In the data rows, 50 means zero.
Here are some points, each followed by its number:
"56 60 34 44 54 48 43 49" 0
"65 44 27 44 62 50 52 43" 1
"47 34 52 43 62 47 57 43" 2
"60 55 47 76 39 46 48 44" 3
"52 72 41 56 56 56 30 54" 4
"44 44 58 56 52 64 51 55" 5
"56 53 42 56 50 49 35 52" 6
"41 64 51 63 38 52 33 62" 7
"38 44 59 41 56 45 31 51" 8
"60 67 44 56 56 47 45 47" 9
"68 50 42 54 76 51 62 46" 10
"60 48 35 39 68 57 51 45" 11
"50 37 53 45 67 45 52 43" 12
"44 52 61 40 34 60 50 66" 13
"56 49 39 63 61 57 42 45" 14
"69 57 48 61 50 56 39 53" 15
"49 46 63 45 44 63 50 63" 16
"50 51 53 45 56 30 46 47" 17
"62 48 29 32 61 52 51 52" 18
"42 40 50 45 52 45 46 58" 19
"25 60 58 53 37 39 30 71" 20
"32 48 62 42 50 25 41 55" 21
"43 45 67 45 35 54 46 71" 22
"50 38 51 45 63 35 51 48" 23
"39 53 64 52 25 68 53 74" 24
New points follow, each followed by the numbers of its five nearest points above by angle, nearest first.
"46 33 59 42 50 67 55 60" 16 5 22 13 24
"56 55 51 71 49 35 67 30" 3 10 9 17 14
"50 51 51 55 48 51 43 54" 7 6 20 15 4
"44 54 56 49 49 45 55 44" 21 17 2 23 20
"40 63 58 46 43 48 41 59" 20 7 13 22 24
"53 58 46 70 43 36 66 28" 3 9 10 17 14
"59 44 47 81 53 43 69 20" 3 10 14 1 12
"52 42 58 41 51 46 44 53" 8 19 21 23 22
"44 45 51 42 50 35 51 51" 21 17 23 19 8
"36 32 60 55 46 72 63 51" 5 16 24 13 22
"53 62 30 43 61 61 56 35" 11 1 0 18 10
"58 49 39 72 60 55 52 37" 14 3 10 1 9
"41 52 58 56 35 66 57 64" 24 13 16 22 5
"33 58 53 53 44 51 49 46" 20 7 24 21 13
"65 60 51 47 47 51 42 55" 15 9 4 6 0
"60 63 34 46 45 47 46 52" 0 9 4 6 18
"57 57 51 57 42 41 70 37" 3 10 9 17 1
"40 50 54 46 50 44 52 50" 21 19 20 8 17
"48 45 55 30 51 47 61 56" 2 19 13 23 16
"37 45 53 46 54 47 40 53" 8 19 21 20 23
"43 45 55 53 49 45 41 49" 8 21 20 19 17
"37 54 59 40 56 44 54 43" 21 17 8 2 12
"67 51 47 71 39 39 57 40" 3 15 9 14 6
"61 65 34 37 46 45 39 49" 0 18 9 4 6
"31 45 54 52 42 50 49 52" 20 22 24 19 21
"40 52 48 51 47 47 56 51" 20 21 24 19 13
